rotation steps, each row followed by its count of steps:
The counts run from 0 to 697.
[ 20  52   3  13 -18  -7   7  -7 -32  -9  -9  -1 -16 -10 -29 -22  12 -15
 -25  28  16  29  23  22  14  14  11 -15   6   7   5 -31 -11] => 468
[-20  15 -15   1  14  -4 -11 -16 -15  12   0  15  -9 -44 -21  27  38 -16
  30  21   4 -17  34  48  14 -17 -14  22  -6  -9  -1  -1  -4] => 33
[-14  11 -23 -22 -16 -32  19 -12  12  -6 -20  31  -4  19  -3 -20 -25 -40
  10 -50  10   0  11  17  -8  10  31 -12   0  23   5   2  -5] => 644
[-28  45  17 -53 -35  -2  10 -15  13  20  16 -19  -9  12  10 -34  -7 -29
  -6  19  11  21  30  21  -1   6  14 -18   9 -13   6  18  21] => 293
[  0  30   7   8 -36 -11  13  17   5  -4 -11  -5  58  10  -4 -51  14 -17
   3 -20 -14 -17  16 -11  12   4 -29 -11   2   2  -1 -10  30] => 314
[ -8  30   7  18  -7 -14  24 -21  -4  45  -2 -15   6  33  16  -4  21  -8
  48 -20 -29   2  10  23  11  20 -10  18   7  10  -3  -1 -11] => 310
[-13  26   9 -15 -11  29   1   3  -7  30  26   1   2 -10  -7   0   2 -14
  64   9 -12 -12  -9  -9  -2   9 -17   1   3 -35 -39 -11   3] => 533
[-13  16  -3  16  23  -4 -16 -29  14   6 -15   7 -45  21  -4  37   6 -10
  18  39   7 -20   8  21  14   7   9  19   1 -21  13  -3 -44] => 116
[-28  40 -12 -12   1 -29   8 -18 -10  18  -2   8  24 -21 -10   9 -36  -5
  37 -44  -9  -3  11 -19  -8   5   6 -13 -19  -7 -18  -1  32] => 588
[ 34  20 -12  19  14 -16  32  29 -25 -11   3  32  18 -20 -18 -26  30  -1
  -4 -32  15 -35  18  -7 -10 -22 -22  -3  16  12  -2   6  13] => 541
[ 30  39  -9 -29 -10   7   9 -18   3  33  23 -27  19  14  12 -18   1 -24
  17 -19 -18  23   1  10  16  19   8  -3  24   6 -17  -7   8] => 622
[-23  25 -14 -12 -11  -3 -27 -14  14 -10 -38   8  12  44 -14  17   3 -25
  38 -42 -10 -29 -11   5  -3 -30   1  11  11 -20   4  14 -15] => 126
[ 17 -18  10  26   8 -24   2  10   0  -5 -13  29  18  34  11   1 -11   3
  26 -24  31 -51  -8 -26 -11  21 -29  -6  -1 -19 -15   0 -17] => 8
[ -8   0  -1   9   3 -49  28   9  -9  26  16  -2 -16  -8  29 -38   3  -2
   5   7  19 -13  24  -3   6  48  -8  -2 -17  -4  -2  -2  28] => 325
[-43   9   5   3   3 -29  19  -8  -2  17  10  27  -2  11  21  30 -15  -5
  10   5  49 -26  27 -12  -8   5 -14 -21   0 -31  -1  10  -8] => 64
[  3  27   4   8  21  20 -34 -13   0   4  -6 -27 -18   6   2  29  14 -30
  -8  49 -27  -4  12  21  17  29  -4   5   8   4   1  -9 -39] => 256
[ 26  27 -24 -46 -16  25 -29   5  18  11 -22 -28   4  -2 -14 -55   0 -11
  43  -4  -1  13  -2  21 -18  -8 -13   3  13   7  -7  22   0] => 349
[ -6   2  -4  -5 -14   1  -1   3  14  -9  27 -43  27 -10  22 -16  41 -30
  23   1 -13  13   5 -22  30  45  -9  -2  14 -25  -9 -19  -4] => 308
[-47 -20 -21   3 -16 -12 -26  23   6  -3 -28  30 -14   5 -14  -1 -23 -19
  26   9  44 -31   2  -2 -11   8 -15  -2   7 -26  11  -3 -18] => 337
[-16  -2 -10 -11 -22 -46 -18 -23  22  -7 -20  -7  30  13 -13 -10   8 -19
  31 -30  15  -7  19  23  -6 -18 -31  22  10  -4  11  13   2] => 660
[ 21  28  -9 -19 -10  31 -31   5  -9 -24 -30   0 -17   7 -43  -7  14 -11
  22  13  10  19   0  12  -4 -26   0  -3  34 -19  -9   2 -45] => 523
[-38  23 -36 -24   9  16   6  -6  14  28  -2 -24 -34  -9  26 -11 -26 -27
   4  18   0  13   7  15 -13  24  36 -14  14   1  12  21 -14] => 427
[  7  22 -22 -32  12  30   1  -8  14  32  38 -23  -6  17  34   2  11 -31
  15  11  -6   2  -6  23  12  24   6  -1  36   2 -14   1 -25] => 82
[-31  -1 -29 -38   3  -5 -17   6  25  -3   1 -11 -20 -11  21 -10 -24 -35
   2  18  12   5   4 -21 -11  39  15 -30  19 -13   2  11   2] => 426
[ 30  12  -7 -13  27   1  20 -14 -10 -23   0  -9  12 -31  -2 -16  28 -24
   4   3  -4   0  28  -4  11  23  20 -29 -48  -1 -23  -2   9] => 190
[  5   8  10 -42 -39   8   8  -4   6 -13 -13   6  16  35   4 -24   5 -58
 -11 -11  16 -11  13  22  -2  12  18 -28   4  -9 -15  25  -7] => 159
[  3  15  -9   6  13 -46 -13 -25   1   8   3  -1  14 -17   1  15 -15  -6
  36 -25   9  -9  10 -30  15  20  -1  -7 -31 -45 -25 -19  24] => 275
[  4  25   8 -14  -3   7 -39 -42   4  20 -34 -18 -11  26 -10  23   4 -23
  33  15  -9  -5  -2  38  15  -1   5  14 -11 -29  -3  -7 -32] => 656
[ -6  40 -10  -1  -9  13  25   2 -19   5 -20  37   4 -10 -29  -6 -21 -35
   6 -14   9   9  21  24   5   3  23 -25  -6  29  -6  -8 -30] => 556
[-14  29 -27   8  21 -16  42  16  -3 -39  -6  34 -33 -26 -26  -7   3  -8
   1  -4  16   3  28 -22   6  -9  18   0  23   6  25 -17 -13] => 284
[ 16   3 -11  -2  29   4 -19   8  32 -46  13 -34   8   5  19  12  42 -11
  -7  10   5 -20  11 -31   2   5 -20   2  41 -18  11   3 -22] => 441
[ 12  38  41  19   1  -7  -6 -15 -12  27  -1  -1  -2  40 -11  15  18  -9
  42  -4 -39  -8   8  11  13   2 -19  20   5   2 -12  -3 -21] => 311
[  0  14   8 -39 -14  19   1   0  24 -24 -12  17   0  49 -16  -1   0 -48
  -3 -12  25   3  12  10   5  14  24 -15  27  15  -6  -6 -41] => 472
[-23  28  32   0 -10   4  48 -16 -27   4   2  21  -5  -4  -2  12  36 -31
  17   7   1  -5  40  33  10   3  24 -17 -23  -3  -2  12 -15] => 690
[ 32  31 -31 -19   4   4  20   4  12  15  -3  -3  -5   6 -18 -42  -2 -12
  24 -24   0   4  15  13 -14 -11 -14  36  24  31   9  -7  -3] => 489
[ 27  16 -45  41  50   2  31  15  -4  -2   7  14   4 -19  17   5  16  -7
 -12 -14  -4 -40   0 -10   2   9   4  -9   0  12   3 -18  -4] => 407
[ 21  12  -7  22  24 -19  54   4 -18 -40  -4   9 -31  -1 -10 -24  15  14
   6 -26   5  30  28 -30  -4   9  12 -10  21  11  17 -13 -20] => 145
[-24   1 -19  20  25 -30 -19   8  -4 -26  15  -4 -19  22  28  20  42 -15
 -11 -11 -12 -24  -2   3   5  15 -12  -9  55  -6  13  23 -12] => 614
[  5  32   7  19  17 -18   4 -20 -19  -4 -17  28 -18 -23 -44  -1  -4 -16
  51   2 -22   1  13  -4  20   5   8  13 -38  -9  -9 -29   7] => 501
